In the rows, zero is written as 128.
which system made each run
seq 1, J_200 (8 x 18)
[[161 104  75 143 146  78 132  85 181 152 120 124 136 124 133 129 187 127]
 [144 103 143  78 113 177 104 145 104 170 127  85 109 154 143 133 184 139]
 [ 63  71 158 121 134 149 127 159 114 120 169 169 145 111 144 134 116  89]
 [115 169 151 139 179 154 176 116 160 125  97 172 164 115  98 107 122 163]
 [155 177 135 126  92 147 113 134 121  94 129  81 121 167 102 117  55 147]
 [129 117  82 136  88  58 112  87 154 117 154 151 105 117 126 140 100  90]
 [162 151 115 103 133 108 126 101 111 183  90 138  92 113 143 144 199 148]
 [111  96 165 129 136 137 107 188  52 125 142  96 113 130 172 140 142 116]]
seq 2, J_311 (8 x 18)
[[154 138 119 117  78 201  96 139 128  96 157 147 109 119  98 133  74 117]
 [169 146 100 142 122 130 114 102 126 141 166 195  84  75  99 124 117  97]
 [177 173 137 143 155 138 135 145  77 170 131 128  75 106 113 105 155 119]
 [115 119 134 168 130 115 130 194  78 131 143  94  92 116 144 109 134  66]
 [103 124 102 173 134 136 166 170 167 123  91 118 128 104 119 110 169  68]
 [132 128 119 124  92 218 129 174 158 108  86  98 132 129 114 133 150 116]
 [134  94 108 123  87 193  95 140 141  92 155 174 125  93 123 158 113 104]
 [178 142 117 138 157 177 128 107 134 142 153 199 118  79  95 121 137 132]]
seq 3, J_588 (8 x 18)
[[114  80 120 140 132 140 121 157 133 154 198 135 112 119 109  96 133  54]
 [118 162 129 118 126 164 166 136 156 182 107 140  93 120  84  86 165  86]
 [108 166 148 129  85 185 134 188  93 106 103 113  91 117 119 123 100  96]
 [125 140  92 179 109 127 138 144 146  84 120 171 115  71 119 139 109  77]
 [211 162  80 167 129 149 126 133 143 123 100 110 104 102 111 125 165 134]
 [170  85 111 142 113 159  81 173  93 126 173  91 101 122 143 138 147  92]
 [119  84 112 132 150 148 138 139 151 171 157 165 114  93 116 108 187  70]
 [125 156 156 125 145 205 158 171 124 161 105 113 112 128  99  90 161 113]]
seq 4, J_200 (8 x 18)
[[133 100 125 134 156 149 125 127 134  97  91 148 177 104 170 176 170 181]
 [165  96 142 130 160 168  98 131 118 100 169 110 180 156 136 136 107 188]
 [133  93 129 114 148 115 114  86 161 144 205 142 155 158  99  97  90 135]
 [115 157 145  75 122 121 143  82 143 193 139 143 106 156  88  91 119 130]
 [ 73 166 171  90  90 106 139 137  80 147 111 133  79 137 131 126  96 105]
 [ 80 160 133 154 130  63 158 137 106  99  76 148 122 100 158 148 120 119]
 [154 147 112 163 138  99 135 138 125  89  66  77 150 135 163 153 148 170]
 [152  67  96 133 115 114  88 131 144  96 143  73 162 157 161 155 142 141]]
seq 5, J_335 (8 x 18)
[[176 122 147 103 135 147  83 111  75 151 197 139 108 137 124 124 100 154]
 [106 112 152 132 168  83 137 124  96 176 190 164 108 117 121  94 119  92]
 [100 177 150 139 152 109 180 146 126 174  95 113 101 137 102  75 141 101]
 [ 76 147 131 139  83 127 146 176 131  96  75  77 118 147 137 124 112  92]
 [119 117  80 141  88 121 127 119 176  78  75 139 147 104 147 173 146 121]
 [196 129 105 119 116 168  94 109 127 105 106 132 137 114 144 174 154 187]
 [165  73 139 125 158 146  80 130  88 123 200 140 142 123 152 148 126 153]
 [139 106 139 136 195 119 141 108 137 179 189 156 138 127 102  81 141 122]]
seq 6, J_335 (8 x 18)
[[171 123 127 137 143  93  93  96  99 123 203 146 122 133 120 120  69 144]
 [145 141 124 125 149  64 128  96 109 189 169 130  84 135 109  92 131 105]
 [ 87 147 155 108 123  95 153 149  95 179 103  88  87 149 133 105 154  94]
 [ 53 123 142 130 118 109 164 163 138 114  64 111 140 130 158 141 152 101]
 [122 135 113 146 121 146 146 132 175  77  56 115 175 124 140 161 142 164]
 [176 108 108 130 110 156  89 113 143  71 133 110 164 142 138 167 104 181]
 [174  83 112 112 139 116  79  78 130 138 202 157 141 128 127 138 118 155]
 [147 132 157  94 164 115 121  94  99 198 180 150 105 139 111  97 134 143]]
seq 7, J_909 (8 x 18)
[[171 116 139 115 157 167 108 104 137 139 190 139 155 151  96 102  97 165]
 [130 137 150 102 133 117 120 107 113 174 196 142 102 151  90  83  79 110]
 [ 98 180 153 103 122  87 156 115  99 182 121 146  74 130 108  98 115 100]
 [ 88 181 148 129 107  87 152 150  85 122  63 114  93 119 152 142 126 117]
 [110 128 106 165 115  82 137 145 127  74  70 114 138 108 171 171 140 127]
 [167  95  83 154 132 124 116 119 171  91 101 100 169 126 154 159 169 160]
 [168  62 111 111 131 164  87 119 155 126 168 103 166 154 134 141 152 155]
 [125  78 150  92 148 166 110 106 140 169 196 161 144 139 110 108 133 130]]
seq 8, J_492 (8 x 18)
[[ 86 110 103 151 104  75 138 112 177  88 140 136 148 133 117 124  74  92]
 [163 174 101 105 100 112 132  70 161 135  72 139 115 126 114 150 148 170]
 [132 113 147  90  93 117  79 130  54 125 146 116  98 136 172 170 114 142]
 [111  84 133 157 187  77 137 115 118 128 156 178 156  94 158 139 146 131]
 [152 148 150 129 183 141 152 131 133 147  99  81 162 166 123  99 158 186]
 [ 82  93 141 110  92 123 120 149 143 114 156  71 143 183 127 112  85 100]
 [ 91 129 105 108 106 104 152  74 197 131 104 183 142 116 109 136 129 115]
 [147 184 154  82 100 154 116 108  90 127  87 135 108 134 133 159 116 187]]
seq 9, J_311 (8 x 18)
[[127 115 150 162 192 132 146 178  85 163 145 120 118 109 137  98 174 101]
 [ 89 114 145 166 148 154 159 196 136 119 127  88 144 139 116  86 127  80]
 [ 93 132 112 136  84 174 151 152 191 103 101 118 135 130  94 112 113  81]
 [140 153 107  99  63 195 115 114 158 110 104 159 105 107 101 148 117 124]
 [176 143 116 123 110 163  91 115  87 117 148 188  92  78 131 164 117 138]
 [186 138 124 173 180 119 118 136  79 141 168 157 102  85 129 118 138 127]
 [151 130 128 176 173 119 139 175 104 150 159  82 110 131 116  77 147  92]
 [ 91 111 121 141 109 137 151 176 153 143 125  80 113 145 109  90 147  54]]
seq 10, J_23 (8 x 18)
[[128  95 159  90 130 185 110 148 123 166 177  90 130 172 110  98 131 124]
 [ 71 112 156  96 131 135 144 103 154 155 167 189 136 126  96 105  99 104]
 [116 207 157 114 132 140 162 105 124 129  90 168 117 121  97 118  90 157]
 [127 169 131 148  91  94 110 139  78  78 123 123 101 121 142 149  58 123]
 [148 128  76 165 119  44 124 106 135 112 108 128 113 101 156 155 150 114]
 [163 119 114 128 138 124 118 145 110 146  91  65 120 141 163 142 205 150]
 [100  42 143 116 142 153 108 165 122 133 163  99 158 146 160 135 161 113]
 [103  96 141 116 169 161 156 106 192 145 138 161 181 136 103 106 147 143]]
seq 11, J_492 (8 x 18)
[[106  83 103 157 120 154 131 153 185  69 118 116 181 125 133 141 124 112]
 [171 127  95 105  97 184 111  90 191 111 122 140 151 134  99 143 128 161]
 [158 116 136  81  95 160  81 100 103 145 187 157 102 132 112 140  91 136]
 [131 140 148 131 171  97 135 101  97 167 180 193 103 100 114 109 112 114]
 [137 186 154 152 178  99 163 147  90 160 111 103 104 136 117  86 133 134]
 [ 90 133 125 160 113  89 148 178 123 112 103  59 116 148 141 108 121  79]
 [107 114  83 142  93 116 144 131 186 105  68 119 137 112 139 152 171 102]
 [146 113 118  93  84 190  96 129 130 108  89 131 130 116 152 182 160 158]]
seq 12, J_909 (8 x 18)
[[167 125 116 121 108 159  96 139  86 116 105 148 101  85 165 182 167 142]
 [153  86 132 176 186 142 116 163  90 111 159 146 148  90 159 142 155 132]
 [148 102 125 175 191 144 149 155 156 139 161  99 165 139 103  76 144 120]
 [113 127 129 112 106 162 140 145 171 149 147  81 127 172  80  76 116  89]
 [ 87 141 129  84  61 163 130 121 154 144 118 158  94 123  96 128 116  81]
 [124 175 138 118 103 162 131 127  96 115  87 190  95  78 130 162 123 134]
 [164 155 125 184 151 124 120 154  75  79 127 144 117  85 148 150 105 141]
 [181 117  84 199 165  88 127 143 137 114 151  93 131 119 131 109 139 109]]
seq 13, J_23 (8 x 18)
[[148 159 118 129 102 100 111 117  84 149 160 159  61  98 114 123 100  84]
 [121 161 127 152 147  79 152 139  83 157 101 149  79  87 144 127 166  97]
 [101 131 140 167 147 120 153 195  95 114  80  83 127 121 164 129 164 109]
 [ 93  81 108 161 123 140 141 169 173  86 103  92 169 129 143 134 152  99]
 [147 104  93 120 105 194 125 124 204 111 106 113 162 136 108 134 158 134]
 [169 109 120  96  98 213  89 121 137 129 168 148 121 122 100 137 119 136]
 [155 131 131 125 149 149 117 105 111 155 192 203 103  90  99 116 113 115]
 [146 190 148 155 174 115 154 136  87 159 138 149  90 106  99  86 114 120]]
seq 14, J_588 (8 x 18)
[[189 160  98 168 167 140 146  95 175 120 131 152 147 111  87 107 120 154]
 [191 136 120 123 112 135  85 134  97 139 175  71  98 163 110 107 102 132]
 [101  91 119 110 107  85 114 115 114 168 175 154  85 110 133 123 139  65]
 [105 167 147 114 147 129 166 137 114 176  66 136  99 111 129 117 189 123]
 [ 93 132 156 155 123 160 138 197  95  76  97  95 143 129 155 138 109 122]
 [126 106  83 176 128 120 143 123 198  80 124 148 163 105 118 129 117 104]
 [206 146  89 113 108 169 109 101 165 137 116  97 121 145  96 125 149 156]
 [146  88 139  94  99 158  75 136  82 141 190 139  98 124 140 148 116 113]]

runs to name
seq 15 (2 x 18)
[[152  96 116 139 164 198 139 139 170 133 109 135 169 112 122 128 191 148]
 [133  91 152 110 128 209 101 153 124 118 184 123 151 145 112 119 102 133]]
  J_311
seq 16 (2 x 18)
[[116 127 161  82  92 169 113 165  80 153 111  75  95 157 143 132 149 121]
 [ 57  93 142 136 122 131 142 149 131 106 129 189 139  88 145 149 122  87]]
  J_588
seq 17 (2 x 18)
[[114  70 125 103 109 114  95 138  97 125 116 107 130 129 189 181 180 133]
 [102  69 155 126 181 142 129 136 122 124 138 152 182 119 166 152 166 162]]
  J_200
seq 18 (2 x 18)
[[112 138 115  99  91 100 122  79 158  93  81 146 152 133 146 174 109 170]
 [165 121 121 110 123 107  88  81 112 102 129 142 146 131 160 180 115 199]]
  J_909
seq 19 (2 x 18)
[[133 155 127 140  99 155 125 127 151  65 125 122 156 146 104 128  49 151]
 [173 149  80 125  91  89 104  62 161 112 144 153 115 123 107 143  91 137]]
  J_200
seq 20 (2 x 18)
[[174 130 124 148 124 212 109 179 100 102 114 125 121  99 135 146 148 137]
 [165  86 105 171 141 173 104 162 131 103 188 135 134 102 114 118 119  92]]
  J_492
seq 21 (2 x 18)
[[177 116  91 173 147 140 128 168 140 131 125  61 123 133 123 103 174 103]
 [129  71  96 132 105 175 118 159 169 135 147 103 127 128 116 117 169  70]]
  J_200
seq 22 (2 x 18)
[[159 116  77 136 124  80 124  73 200 128 143 112 150 151 107 118 127 134]
 [163 141 133  66  96 142 101 103 113 177 126  88  97 168 119 127 149 155]]
  J_23
seq 23 (2 x 18)
[[168 141  86 134 119  87 114  80 131 124 106 172 109  85 147 173 159 144]
 [179 114 135 137 165 129 104 143  72 137 124 101 129 124 170 151 178 175]]
  J_588
seq 24 (2 x 18)
[[ 80 137 127 157 103  88 143 140 143  69 123 124 142 133 130 127  57  99]
 [165 166  80 140 103  92 132  82 170 102  76 131 129 117 126 154 134 157]]
  J_492
seq 25 (2 x 18)
[[149 198 136 134 139 115 146 102 110 154 130 179  84 100  90 103  98 124]
 [147 188 127 159 120  86 131 153  75 133 116  97  70 122 126 108 106 101]]
  J_200
seq 26 (2 x 18)
[[111 117 132 157 181 107 157 141 113 151 112 174 122  74 150 133 189 110]
 [127 147 152 172 172 166 159 190 117 108  94  81 154 136 129 104 144 136]]
  J_23
seq 27 (2 x 18)
[[116  88 118 125 139  74 114  76 155 123 192 165 155 134 125 129  88 125]
 [157 182 136 102 150 101 144  76 134 172 102 119 120 151 107 109 136 182]]
  J_23
seq 28 (2 x 18)
[[117  64 111 157 163 158 138 143 186 116 152 137 181 118 122 116 158 108]
 [146 131 134 109 133 212 137 127 180 143 139 115 152 156  77  94 122 144]]
  J_909
seq 29 (2 x 18)
[[155 104 106 116 119 189 125 149 161 171 127  99 114 133 102 106 195  98]
 [101 100 142 110 101 211 118 170 126 133 146 158 110 105 113 128 133  76]]
  J_200
seq 30 (2 x 18)
[[117  94 126 107 108 109 100 123  84 153 157 173  82  89 157 159 152  93]
 [132 130 155 150 202 138 151 143  94 150 118 167 135  90 144 126 178 148]]
  J_492
seq 31 (2 x 18)
[[ 61  90 128  82  84 111 128 120 152 158 142 138 112 140 127 124 136  70]
 [ 98 163 153  91 127 161 157 109 133 144  65 179 126 105 127 149 158 156]]
  J_909
seq 32 (2 x 18)
[[151 136 133 162 155 172 138 167 105  95  83 140 142  88 155 158 167 155]
 [167  93 113 181 162 169 114 169 133  85 162 106 166 123 132 124 119 132]]
  J_335
